rotation steps, each row followed by its count of steps
The counts run from 0 to 1159.
[128  92 111 100 135 121 110 194 116 160 134  95 153 150  91 169 125 140
 131 151 168  94 163 105 131 138 134 153 126  88 125 165 103 134 125 114
 206 110 157 110 151 153  98 170 125 146 106 149 165 145 122 156 123 109
 139 104 137 160 154  95 139 130 109  97 109] -> 32
[141 144 130 129 132  99 107  82 162 110 109 127 158  98 140 107 135 139
 152 161 137 138 148 132 139 141 160 108 106 142 147  94 107 136 160 106
  86 202 129 158 167 108 137 104 109 121 159 118 135 160 105  76  87 126
 186 129 124 126 147 161 123 143 139  98 191] -> 656
[125  99  50 112 109 126 150 120 164 134 115  71 111 146 129 157 102 132
 161 143 169 124 170 114 147 118 118 142 167 175 151 188 128 106 148 152
 161 105 128 127 127 139  90 172 151 148 111 151 167 114 141 133 129 109
 139 115 199 168 132 141 141 133  94 154 101] -> 455
[134 132 182  98 107 114  95 150  87 109 175 146 162 164  95 188 129 151
 100 126 144  92 137  97 148 114 166 145 132  99  95 101 122 167  93 115
 187 166 149 127 136 148 150 106 116 125 150 160 153 132 122 119 109 126
 131 103 100 166 128 111 157 172 148 115 149] -> 667
[101 106  99 142 106 152 142 169  95 135 129  53 137 155  78 176 126 168
 187 135 153 146 168 115 144 148 127 162 160  96 141 159 117 163 130 141
 160  97 138 115 137 130 127 135 162 139 148 161 177  96 152 139 134 127
 108 110 167 151 117 116 131 121 102 157 110] -> 978
[150  89 165 102 119 138 166  92 121 130 169 146  88 163  88 177 106 129
 130 164 208  95 115 142 152 120 117 102 123 129 112 111 122 143 130 120
 138 124 119 155 105 142 124 161  95 127 151 141 148 105  96  96 114 149
 129 135 150 165 146 165 182 134  87 132 111] -> 815
[141 120 130 186 119 110  92 111 152 117 112 115 144 122 134 111 124 137
 142 107  97 171 164  90 127 124 162 148 151 171 123 125 129 128 136 133
  99 138 108 167 129  99 130 116 121 138 159 138 123  93 118 145 134 181
 185 109 147 114  87 185 135 170 128 184 110] -> 879
[151  72 155 138  81  78 118 109 141 133 133 173 128 113 154 137 136 114
 106 139 128  96 111  76 120 103 166 134 157 163 122 116  91 141 138 104
 174 180 123 138 123 113  91 147 127 147 160 131 143 126 100 121 105 109
 203 146 130 141  90 139 156 140  90 149 110] -> 906
[117 117 134  76  70 169 199 144 123 115 147 122 123 149 122 160 123 128
 119 136 171  85  98 158 140  82 134 140 105  56 131 160 120 162 108 144
 152 179 120 126 122 130 108 122 161 109 120 140 152 140 101  75 117 109
 111 141 125 171 120  84 130 116  85 114 147] -> 1146
[111 105  99 142 141  90  74 140 128 113 117  91 191  96  99 141 146 169
 144 154 133 167 161  97 106 132 125 142 129 157 130 117  76 182 147 116
 168 128 152 117 202 147 150 129 123 168 148 139 136 101 153 146 128 138
 146 102 114 141 153 139 125 150 153 119 145] -> 743
[121 159 111 153 103 167 154 115 173 103 100  88  88 153 114 124 107 134
 171 116 159 144 165 146 156 147 150 133 135 110 164 176 175  81 144 164
  68 137 125 146  76 125 129 123 145 111 130 117 149 144 109  86 142 159
 146 117 172 142 121 151 131 136  89 133 147] -> 786
[108 125 158 121 103 118 149 167 141  95 135 160 186  95 152 137 154 146
 102 116 111 142 114 132 124  69 141 158 149 141 115 111 150 175 109 164
 155 155 101 140 144 124 149  91 142 118 148 173 147  68 111 140 133 164
 119  85  97 140  82 133 116 161 154 193 126] -> 771
[127 120  91  74 140 126 159 120 122 135 147 134 174 133 180 140 136 138
 147 185 164 117 128 149 124 108  90  88  96  97 109 126  95 130 117 104
 128 158  93 158 208  89 129 159 120 106 131 135 153 109  91 119 124 142
 120  91 154 144 160 131 137 133 113 108 157] -> 40
[155 135 134 156 138  90  54 128 161 104 144  92 142 116  89 129 127 146
 110 129 139 156 183  94 112 124 154 134 122 169 120 120 102 134 147 117
 148 125 149 162 138 167 140 137  77 157 132 143  89 100 134 143 132 195
 156 106 120 126 150 160 145 170 141 119 138] -> 356
[117 156 107 107 122 156 117 136 115  98 150  78 126 167 119 176 108 169
 167 124 155 159 188 129 140 117 113 126 156 131 104 149 170 124  96 172
 120 122 105 148 136 130 136 123 133 122 135 160 150  67 129 128 134 174
  89  72 159 152 136 144 157 156 130 149 127] -> 1117
[110 102 120 123 125 129 145 208 124 172 117  97 152 143 114 137 125 119
 126 121 141  87 133 118 126 133 157 161 126  64 146 191 136 118 131 144
 182 106 155 105 110 130 102 152 146 119 106 132 154 167 111 147 121 103
 151 105 157 145 127  87 117 120  81 130  98] -> 33
[ 97 139 173 119 147 137 145 168 163 148 104 104 180 120  97 132 119 131
 157 119 136 105 148 151 151 163 170 136 116  83 153 137 164 127 151 178
 116 136 167 116 121 169 155  84 146 103 125 139 145 178 112 104  99 136
 133  84 120 118 157 124 111 143 127  95 188] -> 750
[110 145 146 184 110 125 131 164 125 128 121 130 195 125 127 108 148 127
 123  88  67 157 120 103 109 136 143 183 128  79 113 169 150 158 112 142
 108 119 126  96 118 118 154 144 147 112 125 140 106  73 132 155 175 183
 114  70 134  93  82  97 111 144 120 130 121] -> 970
[135 140 119 117 111 151 109 165 125 133 136  62 135 165  90 153 120 155
 132 145 179  98 146 150 131 141 151 134  83  34 137 165  88 148 143 111
 135 158 171 144 144 138 122 121 109 109 127 117 143 186 105  86 104 119
 146 123 129 148 155  98 121 124 104  77 164] -> 367
[119  78 123 109  88 118 193  89 157 112 126 180 132 115 143 141 131 109
 139 147 149 121 104 116 143  86 122 140 164 194 121 128 150 147 136 136
 148 161  89 111 114 120 105 165 144 156 140 165 167  64 132 125 141 120
 142 112 150 161 103 146 147 133  98 162  96] -> 99
[132 114 103 149 125 106 119 132 181 114 104 115 169 100 106 140 129 110
 126 132 119 134 150 103 126 101 133 175 168 197 147 166 137 131 152 158
 164 110 140  94 122 179 126 174 118 169 103 163 123  76 164 159 162 159
 119  95 126 137 127 133 109 161 131 154 109] -> 689
[114 204  80 138  98 140 146 104 136 104 118 100 156 158 123 137 131 126
 163 141 110 158 160 138 127 131 112 168 138  90 111 200 154 120 114 135
  81 138 117  94 127 114 129 169 142 124 106 145 134  96 139 101 161 145
  83  81 162 139 111  96 115 127 115  82 146] -> 782
[101  89 114  85 126 143 155 175 103 166 137  97 155 150 116 181 134 157
 175 161 172  96 148 125 147 141 124 124 141  99 140 133 112 151 123 134
 194 131 141 141 171 120 122 120 163 121 134 158 186 137 124 132  99  95
 133  99 154 156 162 120 141 119 102 135 134] -> 1090
[135  89 101  96 106 113 139 143  98 147 159 128 158 133 167 143 136 142
 133 178 167 116 116 107 122 100 118  95 124 101 106 123  64 160 113  80
 173 158 106 164 199  80 115 164 110 127 146 136 157 101  99 140 104 114
 157 104 154 148 132 115 148 127  97 139 113] -> 41
[118 185  70 116  84 153 107 146 120  98 139  45 110 163 123 148 119 158
 133 125 146 150 178 131 130  99 143 161 131  72 128 178 114 118 110 137
 110 158 144 163 132  95 111 118 133 116 125 126 139 123 116 100 129 164
 114 103 159 142 107 129 112 147 119 127 146] -> 452
[129 139  76 157  97 147 133 163 130 143 113  55 125 154 132 125 112 135
 150 115 130 149 144 115 102 117 109 155 133  84 124 210 124  94 119 139
 120  94 123 133 112  99 101 172 132 126 109 128 136  98 111 154 154 172
 146  99 183 125  95 121 118 125  90 151  89] -> 258
[119 103 104 165  57 132 128 114 101  89 132  87 139 119 129 135 147 163
 140 133 133 181 129 110 118 117 125 153 141 125 114 138  78 189 127 125
 113 161 122 126 152  80 128 117 142 130 174 135 142  67 135 109 133 148
 141 141 142 133  67 147 110 112 102 178 108] -> 875
[103  74 110 155 124  92 102 180 135 120 102  88 199  96  99 131 151 150
 137 125 115 130 147 107 127 141 155 160 141 147 159 148  98 177 167 152
 183 122 178  96 160 142 126 113 151 148 141 151 158 125 152 169 121 134
 168 108 114 131 130 126  98 128 135 148 120] -> 744
[129 142 129 122 131  76 104  87 152 122 106 182 211  95 148 126 140  93
 127 144  82 108 123  87 118 137 156 148 138 144 118 131 118 129 132  95
 145 199 133  91 186 117 133 156 116 132 139 136 145 144 139 116 120  96
 163  98 125 136 142 115 131 142 138  87 173] -> 661
[140 172 133 165  92 124  77 133 122 117 149  99 127 177 105 140 102 117
 121  92  91 141 162  77 122 144 151 189 156 105 104 188 151 104  96 123
 117 125 119 128  79 110 116 147 114 136 129 141 124 117 143 135 160 165
 143 100 163 128  84 130 147 172 106 117 109] -> 447
[154 148 152  73 114 123  93 125 109 133 169 127 116 187 126 184  96 135
 117 144 171  91 154 119 148 116 147 105 127  91  79 115 121 126  88 107
 155 160 116 174 149 124 124 151  93 119 137 138 149 129 102 103  91 128
 153  93 142 175 153 129 190 158 119  99 149] -> 1144
[120  53 123 100 102 144 178 149  92 149 155 136 145 128 119 165 139 160
 156 157 172 107 108 123 130 114 105 127 133 105 114 125 103 181 125 123
 177 133  98 138 155 102 125 146 138 118 162 148 172  88 107 134 123 112
 132 128 148 156 114 125 157 116  91 166  99] -> 622
[149 116 132 147  90 137 119 127 142  90 152  90 120 115 137  99 131 159
  96 129 155 173 103 139 107  94 136 120 106 111  98 109  77 163 145 113
  88 150 116 187 125 104 129 123  91 115 157 113 121  74  83  99 144 204
 155 128 126 111 103 160 129 148 109 164 134] -> 488
